In the rows, zero is written as 128.
The rows of A fall into 4 groups, and each row is roughly a mix of its group's hidden directions; some rows fit no group.
A:
[[152 118 120  83 110 184 111  95 103  98]
 [144 156  95 117 131 100 129 114 138 205]
 [128  78 161 166 147 154 146  90  95 111]
 [ 76 151 140 164 121  71 140 154 128 149]
 [108 125 132 107 135  88  68 101  93 161]
 [ 71 127 131 113 132  89 145  95 129  76]
 [ 97 192 149  93 137 133 115 162 100 114]
 [121 105 156 146 153 169 161 178 166 118]
 [105  87 128 149 165 142 120 129 112  60]
 [103 106 138 134 110 172 122 143 129  55]
 [132  73 114 138 101 140 131  73  93 102]
 [123 153 154 197 143 124 168 159 116 120]
 [141 175  86 146 137 109 143 173 146 169]
 [116 116 181 130 168  78 113 115 134 168]
 [141 137 108 117 140  61 111 132 104 182]
 [174 101 167  95 151 167 105  99 122 142]
 [ 95 168 176 164 132 115 173 144 140 110]
 [146 121 148  80 155  88  94 117 105 172]
 [108 155 134 149 116  83 116 169 108 184]
 [139  71 152  78 120 126 167 107 102 128]
 [133 128  62  98 106 142  84 131 139 162]
 [158 138  51 108 115 118 143 161 145 130]
 [131 109 114  87 126 160 112  74 117  77]
 [130 131 104 202 119 154 145 155 163 130]
 [145 134 148 121 156  59 109 142  99 166]
 [136 115 162 133 131 199 142 117 154  86]
 [108 127 105 120 149 125  56 113  92  95]
 [126 126 180 157 141 121 192 137 136 162]
 [113 146  55 109 116 156  96 138 100 134]
 [140 107  87 127  97 128 124  68 111 173]
 [158 109 119 114 120 199 117  94 125  93]
 [139 118 147 107 147  81  71 162  97 139]
 [138 101 128 111 126  83  68 129  83 149]
 [145 161 123 129 132 106 142 101 141 207]
 [104 103 162 137 132 175  88 121 147  78]
 [147  86 175 126 157 129 140 111 144 186]
 [146 116  96 116 100 170 112  78 140 172]
 [137 119  74  90 107 159 131 138  74 142]
 [152 142 151 147 126 156 194 168 102 134]
 [186 116 130  71 166 110 138 140 138 147]
 [139 108 209 128 140 113 166 118 122 119]
 [132  76  72 139 121 157 113  94  99 133]
 [103 124 182 163 121 166 105 110 159  96]
 [115 144 132 116 119  87  84 140  88 184]
 [ 99 163 155 130 143 129 124 195 150  95]
 [144 178 105 151 119  91 160 139 135 180]
 [141 122  62 128 107 164  84 106 112 115]
 [ 88 147 154 181 113 120 173 158 148 121]
 [128 157 146 163 134  96 125 144 202 127]
 [106 153  89  95 110  74 108 145  92 144]
 [146 132  56 146 109 157 146 145 148  95]
 [116 169 184 150 113 143 103 118 153 171]
 [107  82 188 103 147 150 112 108 100 117]
 [ 91 159  90 129  98 172 135 152 169 111]
 [138 147 141  75 116 121 113 129 111 199]
 [150 143 131 190 130 133 169 158 173 137]
 [146  89  58 111 114 114 119  97 104 140]
 [164 101 152 110 150  91  84 118  92 160]
 [159  97 198 127 147 114 143 141 164 115]
 [137 168 125 148 134  84 167 135 117 186]
 [150  95 184  79 120  96 151 111 118 133]
 [ 98 128 107  78 128 112  65 100 113 121]
 [123  98  86  97 163 117 100 135  81  95]
 [108 123 159 186 172 114 172 138 119 117]
 [139 117  59 147 143 102  81 117 138 149]
 [102 156  89 147 119 138 193 135 158 107]
 [129  91 110 138 117 168 167  97 127  72]
 [140 129 158 194 141 119 156 133 181 125]
 [173 140  95  76 103 160 118 148  96 133]
 [109 117  58 113 122 144  77 108 110 130]
 [138 162  81 127 143  98 175 126 149 172]
 [202 117 128  91 147 161 142 146 140 141]
 [126 120 179  62 126 111 133 118  87 123]
 [107 161 204 154 139 129 144 149 139 112]
 [155 122 193 127 130 123 189 145 118 130]
 [113 112  90 120  96 193 120 125 151  92]
 [137  83 131  67 116 122 121  96  82 133]
 [ 86 158  94 143  78 166 137 119 158 138]
 [128 191 146 118 124 101 139 176 168 133]
 [ 96 154 176 132 130 132  97 184 136  97]
 [157 134  69 110 122 141 169 151 150  88]
 [136 170 127 174 130 110 172 154 157 165]
 [146 135  61  81 124 133  97 161 128 134]
 [ 97 126 134 130 165 128  62 117  86 105]
 [132 137 161 133 135  87 174 110  97 180]
 [172 107  86  94 135 165  93  96 121 115]
 [102  95 149 130  98 147  76 136 101  81]
 [ 74 122 125 141 119 127 141  86 135  65]
 [ 79 170 165 125 156 126  89 123 115  97]
 [134 118 172 127 120 187 167 116 140  86]
 [164  87  66 115  98 139 144 127 120 157]
 [113  97 176 152 118 166 130 107 156  80]
 [179 101 122 116 145 117 132  76 113 176]
 [111 104 166 150 182 113 172 145  98 136]
 [137  92 152 112 137 159 182 172 158 136]
 [162  80 171 133 124  95 160 106 161 138]
 [ 72 149 114 182 112  86 129 148 130 138]
 [136 144  77 106 125  80  96 151 105 166]
 [115 189 120 100 125 151 137 178  90 126]
 [117 107  88 113 150 147  76 140 116  74]
 [167 143 148 124 163  89 141 111 126 190]
 [114 143 193  75 136  92 118 122 121 115]
 [133 120 114  74  99 129  73  89 103 122]
 [ 82 125 179 142 120 142 162 102 137  82]
 [ 89 136  98 143 130  65  88 123 114 153]
 [109 153 175 179 106 138 107  88 152 114]
 [119 161 162 186 135 139 153 151 170 147]
 [181 131 169 122 171 130 147 104 140 169]
 [102 114 187 126 129 142  85  83 105 116]
 [127  86  68 107 114 134  89  92 112 136]]
In each list below, four rows fit none of the groups, and each other row fits one group, some only roughly. Which are they? Name them in the order they come.
    q73: [119 141 169 195 155 129 134 131 169 110]
    q609: [157  94 107 124 127 183  96 122 147  81]
    q797: [121 143 193 156 126 127 171 133 148 169]
    q21: [158 123  57 109 125 129  79 118 113 141]
    q538: [144 146 173 157 149 103 172 123 165 165]
    q711: [144  82  82 116 100 159 114  79 114 129]
    q399: [120 122  61  86 142 104 109 134  92 142]
    q878: [ 97 139 175 157 130 175  86 130 155 110]
    q845: [ 94 128 162  90 106 141 105  87  82 106]
    q273: [145 164  75  91 116 119  89 147 123 163]
    q842: [123 136  65  85 101 125  99 117  95 107]
    q730: [109 137  64 106  96 119  92 112  91 116]
    q794: [174  74 111 106 140 109 102 102  90 134]
    q795: [188 108  93  96 102 135 129 111 150 166]
 | q609 q538 q399 q795
    q578: [127 107 143 132  89 161  96  68 116 162]
    q894: [105  96 113  95 133 135  81  83  85 116]
    q683: [126  98  76  79 110 126  85  99 123 134]
    q549: [104 136  66 171 112 149 113 160 156 117]
    q859: [ 81 163  95 100 134 131  70 126 110 117]
    q910: [ 93 152 149  93 119 118  60 107 120 110]
    q117: [112  99 161 170 144 159 155 147 159  84]
    q496: [ 84 171  97 152 124  95  86 141 135 157]
    q147: [134 142  62 164 122 140 110 146 177 138]
    q136: [139 196 107 124  90 134 145 132 154 166]
 | q549 q910 q496 q136
    q971: [192 108 179 115 161 123 123 136 148 147]
    q193: [138 106 100 124 150  90 161 169  97 174]
    q897: [116  89  93 119  82 149  87  94 100 121]
    q437: [148 143  56 144 115 113 125 173 136 151]
    q319: [121 128  97  95 118  78 129 118  75 167]
    q533: [148  97  98 120 118  85 110  89  90 167]
    q650: [141 152 182 146 142  98 141 101 122 184]
    q361: [128  75 126  75 114 153  99  92 109 141]
    q749: [120  97 164 130 152 160 125  69 153  94]
    q613: [143 138  44 110 111 120 101 140 113 124]
    q642: [103 114 151 160 128 144  92  89 128  67]
 | q971 q193 q319 q361
    q216: [122 108 129 142 132 148 106  65 172  87]
    q195: [117 122 153 120 130 157 181 117 151  64]
    q596: [166 125 175 120 119 110 190 154 132 149]
    q590: [142 120  98 153 157  91 194 141 105 138]
    q998: [ 93 145 161 175 181 141 121 164 125 129]
    q316: [140 117 190 133 120 119  86  94 103 166]
    q816: [136 125 188 131 152 179 128 143 146  85]
    q966: [133 162 156 133 132 135 147 164 154 198]
    q184: [127 171  62 107 121  91 128 150 118 150]
    q364: [110 154 146 121 106 181 170 152 162  98]
    q58: [128 126 139 146 127 172 156 111 187  81]
 | q216 q184 q364 q58
    q636: [123 116  68 110  98 106  82 121 107 160]
    q102: [143 116  60 112 113 128 129  87 128 172]
    q546: [136 194 102 143 116 102 111 138 135 178]
    q119: [115 143 142 140 140 166 173 153 162  73]
    q374: [134 163 146 136 165 130 192 150 166 118]
    q695: [179  96 138  77 129 154  95 106 117 152]
    q221: [104 143  46 119  94 128 126 132 140 146]
    q134: [107 128  48 117 117 108 139 159 130 103]
    q160: [ 94 147 132 167 125 143 195 153 151 114]
    q360: [140 138  76  91  99 172  88 120 134 106]
    q724: [108 113 120 149 142 164  84 136 145  62]
    q529: [ 85 132 108 171 113 138 162 128 154  74]
    q866: [104 117 156 183 141 152 122 121 153  72]
    q317: [149 121 193 103 150 141 180 139 145 118]
    q665: [121 109 182 136 133 175 159 137 150  83]
 | q695 q160 q360 q665
    q500: [132 134  49  89 108 126 116 153 119 124]
    q287: [101 156 165 142 112 188 137 141 164 104]
    q620: [104  85 175 135 145 129 128  88  95  88]
    q820: [143 164 169 160 134 127 179 170 152 131]
    q389: [129 107 104 107 100 162  84 112 148  72]
    q426: [136 149  77 106  99 134  63 111 132 115]
    q918: [151  96 170  85 142  96 172 150 111 133]
    q40: [110 127 102  91 101 172 113 117  79  91]
    q757: [132 130  47 126 123 105  86 123 116 131]
    q946: [135 107 115  74 148 144  69 122 102 101]
 | q500 q918 q40 q946
    q558: [133 141 113 175 151  92 193 149 125 132]
    q779: [136 104  64  90 104 150 113 118  93 145]
    q378: [128 102 142 198 160 131 157 158 139 106]
    q865: [ 95  99  91  92 134 132  84 128  98  88]
    q5: [ 96 100 185 155 177 141 134 115 136 106]
    q344: [ 92 112 164 173 150 128 164 134 126  78]
    q154: [155 157  96 120 108 144 137 174 177 163]
    q434: [135 128 157 205 144 129 160 137 159 121]
    q755: [141 118 142 167 136 177 170 135 170  93]
    q397: [117  78 124 112 136 156 102 116 120  61]
    q774: [155 175  71 118  94 110 125 139 147 157]
 | q378 q865 q5 q344
    q920: [109 152 169 166 136 125 120 189 142  96]
    q394: [141 115  90  95 108 153  63 125 132 160]
    q758: [143 143 109 132 130  79 142  96 116 196]
    q168: [136 154  88 102 104 159  73 151 162 126]
    q982: [146 104  77 108 144 134  82 113  78 138]
    q745: [121 138 148 133 130 193 156 139 168  85]
    q467: [151  67 135 112 131 139  89 123  96  85]
    q593: [ 99 120 194  98 145  88 130  97 114 134]
    q934: [162 150 103  86 123 107 129 181 112 168]
    q825: [ 92 124 146 152 149  69 118 180 116 129]
    q519: [164 103 177  80 120 159 145  94 136 125]
 | q920 q982 q825 q519
    q419: [122 113 149 119 169  68 132 172  95 135]
    q97: [105  86 188 151 148 151 147 116 130  92]
    q84: [130 162 125 147 141  79 179 113 131 175]
    q379: [137 117 133  72 126 145  90  82  86 116]
    q447: [160 169  98 119 138  96 119 149 117 188]
    q566: [107 100 159 165 133 162 124 118 152  67]
    q48: [144 119 170  71 119 128 165 134  80 134]
    q272: [141 150 170 178 137 118 165 153 173 128]
    q124: [142 154  94 187 127 155 158 166 150 138]
    q325: [171 116  81  98 124 162  80 118 110 140]
    q598: [ 98 144 138  72 103  99 116 111  75 125]
    q25: [116 112 154 169 128 181 139  98 154  85]
    q862: [ 90 147 168 152 135 147 101 142 140  67]
    q80: [122  90 114 137 125 174 127 105 166  70]
 | q419 q447 q862 q80
    q727: [151 132 184  93 119 105 180 158 125 137]
    q137: [112 181 132 126 149  78 143 176 137 152]
    q388: [129 153 184 136 163  77 123 163 119 140]
    q33: [171 137  81 168 129 114 146 149 169 157]
    q366: [150 125  75  69  98 121  96 114 113 129]
    q259: [122  98  56 105 106 122  93 140 111 111]
    q666: [140 167 177 141 141 108 186 147 126 155]
    q735: [151 129  75  81 115 120 130 120  86 168]
    q867: [122 111 131 158 145 146 196  98 171 126]
    q780: [112 145 203 157 156 137 152 133 118 103]
    q37: [149  98  74 105 146  83 101 146  98 128]
    q858: [ 96 164  90 132 124 138 165 168 165  97]
    q793: [100 125 210 135 131 146 157 115 135 112]
 | q33 q666 q735 q867
    q169: [150 127  99  89 140  70 115 161  93 143]
    q573: [116 126  90 118 119 183 149 142 162  77]
    q633: [181 146 137 113 107 109 158 125 138 191]
    q527: [ 94 162  75 150  81 136 136 145 117 100]
    q139: [150 143 134 139 125  87  92 142 119 198]
    q901: [ 97 132  57 136 108 114  99 102 114  99]
    q556: [111  92  87 120 129 127  72  76 125 126]
    q248: [117 146 182 169 132 113 184 101 124 128]
    q63: [110  98 146  76 131 100  87  83 109 116]
    q969: [163  99 129 139 117  95 126  93 111 192]
 | q169 q633 q139 q969
    q612: [107 151  98 114 110 190 120 155 141  84]
    q648: [143 186 126 135 109 113 136 141 142 196]
    q616: [131 108 134 111 115 189 132  89 120  74]
    q942: [127 116 112 148 157 146 179 189 150 107]
    q559: [131 121 172 170 149 140 178 145 174 125]
    q250: [ 95 117 104 201 148 135 138 129 114  92]
    q673: [151 174  87 119  86 101 119 104 135 167]
    q814: [161  74 121 140 125  98 145  92 116 177]
    q203: [127 156 177 180 156 125 131 147 170 146]
    q46: [109 115  88 102 134 102  74  81 106 121]
    q847: [ 88 106 121 161  84 148 152  99 115  83]
 | q612 q250 q814 q203
    q262: [106 120 121 139 121 174 166 127 147  61]
    q185: [110 127 134 110 111 164  55 112 138  94]
    q166: [125  83 102  87 119 143 106  93  76 128]
    q482: [115 111 114 143 133  53  87 148 116 149]
    q425: [173 124 152  53 136 127 127 128 105 148]
    q211: [143 131 197 144 136 106 122  94 106 170]
    q850: [146  85 113 118 101 144  91  73 103 154]
    q805: [154 102 131 136 171  94  82 104 138 172]
    q140: [158 107 177 129 170 135 129  75 132 157]
    q237: [150 109 181 110 170  98 116 116 129 175]
    q339: [122 143 117 111 134 122  43 152 101 130]
    q268: [121 132 187 129 143  90 171 153 146  94]
 | q482 q140 q339 q268
    q16: [ 94 111 118 142  88 187 120 116 140  84]
    q936: [101 170  99 140 134  68 162 156 132 135]
    q53: [117 113 136  82 117 146  60  99 106 114]
    q438: [116  95 168 107 138 165 121 103 132  67]
    q785: [153 113 177  63 139 147 129 101 108 121]
    q513: [188  86  98  89 104 147 127 113 121 141]
    q23: [108 114 179 178 130 151 134 109 152  84]
    q733: [ 92 105 150 157 149 154 169 144 124  74]
    q336: [144 152  73  76  94 134 102 151 112 130]
    q484: [172 118 120 103 146 123  77 123 104 183]
    q789: [120 139  47 127 118  95  96 135 117 133]
    q701: [180 121  97  92 129 152  82 124 106 159]
    q744: [120 108 171 171 152 127 193 140 138 122]
    q677: [165  73  91  98  97 127 142 107 112 153]
 | q438 q513 q733 q336
    q90: [133 174 154 145 135 104 153 136 125 197]
    q75: [106 125 153 167 142 170  92 134 161  82]
    q628: [152 159 147 143 120  74 169 126 141 176]
    q494: [118 158 133 160 175 101 152 166 114 172]
    q400: [151  85 130  86 114 158  69 111 132 125]
    q688: [146 130 157 157 104 102 191  94 144 151]
    q941: [110 132  55 140 100 145 117 113 125  84]
    q369: [128  98  76  98 142 119 110 123  98  72]
    q547: [ 92 139  60 158 111  98 103 113 122 117]
    q827: [151 103  90  67 129 151 115 171 138 136]
    q800: [145  93  78 119 149  88  78 136 122 146]
    q565: [134  87  73 101 100 158  89 115 118 114]
    q157: [147 109 121  98 111 158  66 108 127 173]
    q192: [105 142 174 164 153 141 169 174 133 106]
    q799: [ 85 153 124 175 152 124  79 117 150  97]
 | q628 q400 q800 q192
    q352: [ 96  94 158 173 148 159  98 110 127  89]
    q732: [107 118 210 145 146 135 153 107 142 128]
    q811: [136 136  80  94 104 143  78 106  86 125]
    q607: [122 134  93  52 107 117 101 127 102 140]
    q443: [155 124  74  64 105 125 109 137 123 148]
    q640: [110  99 133  80 124 175 161 132  91  97]
    q292: [134 131 139 123 109 172 189 142 142  78]
    q890: [163 135 101 126 111 161  99 142 159 189]
    q469: [118 162 157 165 132 122 197 105 145 135]
    q487: [109 184  86 132 121 144 156 164 145  93]
 | q352 q640 q890 q487
    q706: [153 127 143  95 130 160  59 141 142 161]
    q729: [109 109 196 168 141 152 155 119 150 115]
    q381: [137 102 145  65  97 161  87 108 131 135]
    q577: [128 173  80 121  87 153 105 136 133 171]
    q20: [165 139  89 102 108  98 174 138 127 173]
    q93: [113 137 105 135 126 157  55 126 141  84]
    q115: [132 123 142  88 135 196 125 113 132  79]
    q199: [136 133 151 161 146 106 203 138 129 157]
    q657: [158 118 119 117 169  58 134 141  98 144]
    q631: [149 122 170 181 144 118 171 131 164 153]
    q783: [113 158  95 120 114  83 114 115  93 183]
 | q577 q115 q631 q783
    q88: [131 133 148 185 118  98 178 117 133 170]
    q406: [119 124 188 185 154 118 149 119 149 106]
    q244: [133  93  90  73 113 135 105 102  85 135]
    q647: [112 130  68 109 134  93 117 181 122 103]
    q109: [100 121 125  89 121 123  64 122 111  80]
    q191: [135 120  83 136 138 158 134 182 170  92]
    q32: [113  72 149  98 174 147 130 149  96 103]
    q504: [163 140 147 109 170  89 120 157  93 168]
    q639: [167 107 113 105 130 116  97  91 110 188]
    q960: [173 130 122 104 116 101 104 124 131 199]
    q207: [177 123 149  72 130 154 105 133  97 158]
 | q88 q109 q504 q960
    q508: [153 114 177 162 158 131 155 146 162 169]
    q501: [144 184 135 162 136 125 119 164 182 145]
    q876: [120  98 165 156 157 114 197 135 121 114]
    q821: [ 81 144 125 152  94 166 146 147 156  84]
    q548: [137  67  97  84 121 145 128 107  90 115]
    q280: [120 185 128 119  93 122 140 147 166 179]
    q390: [133 134 105 101  92 137  66  92 124  93]
    q950: [135 151  92 125 160  66 167 155 126 141]
    q726: [141 141  51 164 108 137 112 155 134 137]
    q926: [124 182 132  66 114 109 127 170 123 136]
    q497: [ 77 170 152 150 119  89 126 174 125 114]
    q473: [ 93 127 144 170 102 167 144 119 161  80]
 | q501 q548 q280 q473
